In the rows, 128 means zero.
Rotation paths and how fast each direction turns (degrees a step)
Each turn is a multiple of 5 degrees from 10 to 175, or 0.
Each row of a path follows its step; steps can be skipped.
path 1
step 0: [122 113 128 135 130 113 105 120 141 116 118 127 135 123 130 126 117 130
 114 131 137 141 141 113 129 132 126 150 118 138 124 126 130 138 126 121
 134 130 126 123 125 130 128 132 139 133 120 129 134 128 125 120 139 134
 127 119 120 132 126 129 122 121 126 140 122 136 134]
step 7: [125 125 132 110 123 121 136 122 128 133 135 123 116 133 140 137 130 138
 128 126 121 127 121 143 125 119 127 130 116 127 136 126 122 132 139 126
 140 125 139 120 132 130 126 129 113 115 118 129 138 126 131 126 126 113
 133 130 143 147 124 122 132 112 124 132 137 122 143]
step 10: [129 128 123 129 134 122 122 135 120 116 128 117 135 138 124 130 136 131
 128 113 120 136 116 140 138 118 121 140 116 125 138 131 134 131 133 131
 131 129 136 122 138 141 110 133 136 133 124 116 133 123 127 126 143 130
 121 120 124 142 128 147 126 114 114 131 122 125 125]
step 12: [121 130 125 131 127 134 126 132 128 127 122 136 127 127 120 115 145 129
 132 121 126 127 113 137 109 130 128 125 121 132 134 122 130 127 148 135
 127 112 133 139 127 127 137 124 123 130 138 139 126 136 124 123 120 137
 125 115 130 121 129 121 116 110 117 134 107 134 137]
step 13: [117 118 132 110 137 126 113 122 128 126 128 130 138 128 127 140 135 143
 136 135 122 131 137 127 136 129 128 130 141 133 128 136 127 121 127 129
 146 154 129 125 135 129 115 134 126 111 120 118 122 134 118 127 137 123
 129 131 134 137 121 137 127 126 130 140 127 130 142]
step 16: [119 121 137 142 121 121 127 147 131 119 121 118 136 133 119 140 115 147
 114 144 135 148 131 134 134 124 130 129 134 126 139 136 127 125 119 117
 120 129 132 128 133 130 115 131 127 129 128 114 131 122 124 123 143 125
 130 128 126 129 116 127 124 124 135 131 137 125 127]
step 18: [112 126 142 123 129 140 123 124 150 124 127 128 125 128 121 134 116 109
 134 127 135 130 129 134 112 118 128 125 115 145 132 129 134 128 132 126
 142 114 131 132 138 129 123 133 138 127 127 125 128 129 120 125 141 124
 123 118 128 136 128 121 129 120 123 140 114 111 127]
step 19: [136 127 128 124 131 129 118 143 127 121 122 123 129 129 121 119 136 138
 117 149 127 114 131 121 136 121 122 131 132 125 129 134 125 137 119 110
 127 145 128 134 134 129 132 142 123 121 129 131 120 141 139 131 140 129
 139 129 130 135 115 122 126 137 113 117 127 144 133]
step 20: [132 127 116 115 127 129 140 116 135 134 124 129 112 130 144 124 135 124
 120 122 116 123 123 134 128 119 115 134 115 122 108 115 120 122 136 131
 120 122 135 118 121 136 117 133 130 125 128 114 140 129 123 117 122 127
 122 116 117 129 139 128 128 129 128 133 113 130 125]
Speeds:
[131 131 127 126 126 126 127 129 127 125 129 129 126 128 126 128 128 124
 125 128 128 127 130 129 127 123 127 130 123 126 126 127 129 128 130 126
 129 127 129 127 129 128 129 129 131 126 128 130 130 129 128 130 133 126
 129 124 128 128 126 125 131 130 127 127 132 129 124]
35
[130 126 130 130 122 125 125 126 128 127 127 128 131 125 127 128 129 131
 125 125 126 129 129 131 128 127 128 129 127 130 127 127 129 131 127 130
 123 126 127 127 128 129 125 130 127 130 130 127 129 128 128 128 127 129
 125 130 125 127 129 127 134 126 130 125 129 129 129]
70
[131 129 128 127 127 127 129 129 126 126 129 123 124 128 128 129 129 126
 127 126 128 127 126 129 128 123 129 127 131 130 130 128 125 129 124 129
 126 130 130 131 130 126 132 128 128 130 129 129 128 128 128 125 125 128
 131 125 127 125 128 127 128 130 129 129 129 129 134]
140
[126 126 127 126 126 128 128 131 124 128 130 126 127 129 130 128 129 126
 129 127 127 128 129 129 129 125 130 128 132 131 126 130 131 130 131 130
 127 124 127 128 128 128 125 131 128 124 129 131 133 129 129 129 126 129
 123 127 131 130 130 127 125 128 128 128 126 126 128]
135
[127 133 128 127 126 133 126 129 130 128 130 125 131 130 127 127 126 129
 132 130 124 127 130 129 131 127 128 129 129 128 131 128 128 131 127 131
 132 126 130 130 128 130 127 127 130 128 128 126 128 127 129 125 130 127
 127 127 133 128 124 129 130 127 130 127 130 129 129]
130
[130 126 125 126 125 125 127 130 131 130 131 127 130 127 128 129 127 125
 128 128 127 129 130 126 126 125 125 125 128 125 126 127 123 125 128 129
 130 127 124 128 126 126 127 125 127 130 129 125 127 130 130 126 125 127
 125 128 128 126 128 131 125 129 125 124 128 127 128]
120
path 2
step 0: [133 136 135 119 129 125 131 140 146 128 118 135 127 111 144 128 114 122
 118 118 125 135 124 138 106 127 120 120 122 123 132 132 133 137 112 128
 134 133 125 134 135 120 138 135 134 125 128 133 124 120 125 136 137 139
 124 120 132 123 121 125 128 136 129 136 142 133 121]
step 8: [128 147 123 143 110 137 138 127 134 123 110 131 127 112 125 138 119 118
 131 126 127 130 123 139 129 126 132 122 131 143 124 120 129 133 130 135
 118 124 136 138 122 135 117 133 108 121 129 128 140 120 125 126 131 126
 125 132 120 133 133 120 116 135 128 129 125 120 128]
step 9: [123 139 126 126 120 123 127 112 124 139 126 124 133 127 126 137 133 128
 116 119 109 131 130 137 120 128 122 114 125 137 129 125 133 131 147 140
 134 129 125 120 136 139 130 127 126 122 114 133 114 117 125 122 121 129
 130 120 127 125 148 131 118 134 129 143 140 125 133]
step 12: [144 141 134 132 118 131 131 136 121 121 131 119 125 129 119 121 122 133
 117 127 141 134 129 129 121 136 121 136 118 125 116 142 123 124 118 123
 130 135 131 121 133 132 145 128 142 118 117 118 136 132 127 129 134 143
 135 115 130 128 111 118 125 130 121 130 133 115 120]
step 13: [138 125 131 117 112 121 132 130 140 110 120 127 123 127 119 140 113 120
 116 128 137 133 129 120 136 120 125 136 119 127 135 140 124 134 145 126
 125 121 130 120 123 136 125 130 126 123 124 120 137 115 137 128 139 121
 129 113 126 125 120 136 124 129 131 117 119 138 123]
step 14: [116 131 134 131 116 118 129 127 133 123 130 126 135 122 125 130 124 130
 126 133 132 120 131 145 126 117 130 118  99 130 119 129 124 146 130 133
 132 137 116 134 120 119 138 132 125 126 115 126 133 121 135 126 126 123
 134 137 137 121 119 139 107 123 124 128 128 129 132]
step 16: [129 123 117 137 133 139 129 128 125 116 131 126 128 128 137 121 135 129
 116 127 120 114 145 136 125 139 120 120 146 124 133 127 127 132 133 131
 127 139 123 140 135 130 126 125 121 128 124 132 126 124 137 129 132 129
 113 131 133 116 123 133 106 145 116 141 116 129 128]
step 18: [118 126 117 124 123 144 121 123 127 112 115 115 128 130 133 135 136 122
 108 127 120 140 131 126 122 132 130 124 123 126 137 137 119 132 125 130
 122 140 141 123 126 116 128 128 127 142 127 129 129 123 113 129 140 134
 140 109 129 130 126 128 134 134 140 133 120 117 121]
step 19: [131 139 127 127 120 136 129 129 128 122 117 141 127 136 129 126 131 120
 129 117 142 140 125 124 119 113 140 130 113 142 123 139 119 125 122 137
 134 141 140 129 122 113 124 136 112 115 130 132 133 119 126 127 131 127
 119 118 123 123 134 117 119 119 121 137 133 128 127]
Speeds:
[130 129 128 131 126 127 131 128 128 127 126 126 127 129 129 131 128 128
 128 130 125 131 131 130 124 129 127 132 129 132 129 128 129 128 128 128
 126 124 122 127 131 131 130 128 126 128 131 132 131 128 128 127 130 128
 131 126 130 130 126 130 130 128 127 127 126 128 129]
80
[128 128 129 128 126 129 127 130 129 127 130 129 130 129 123 132 130 131
 126 128 130 129 130 128 130 132 128 130 129 126 128 129 128 131 131 124
 129 129 125 131 127 125 127 128 129 127 128 128 130 127 130 128 125 129
 126 132 132 126 126 131 129 126 130 126 124 128 129]
35
[126 129 125 127 129 126 130 130 128 125 129 125 124 133 130 128 130 130
 129 126 131 129 126 126 126 127 129 130 130 125 128 128 127 127 128 122
 131 131 127 128 129 127 127 127 126 129 126 130 128 130 127 129 129 130
 129 122 128 127 129 125 127 128 129 125 127 125 129]
55
[129 132 131 125 126 129 127 128 126 126 128 133 129 126 130 126 128 127
 126 131 128 128 127 131 128 127 127 129 132 128 130 131 126 128 130 129
 127 131 128 129 125 127 130 125 131 128 126 130 130 128 127 130 130 128
 130 127 126 130 125 125 132 128 128 125 126 127 132]
65
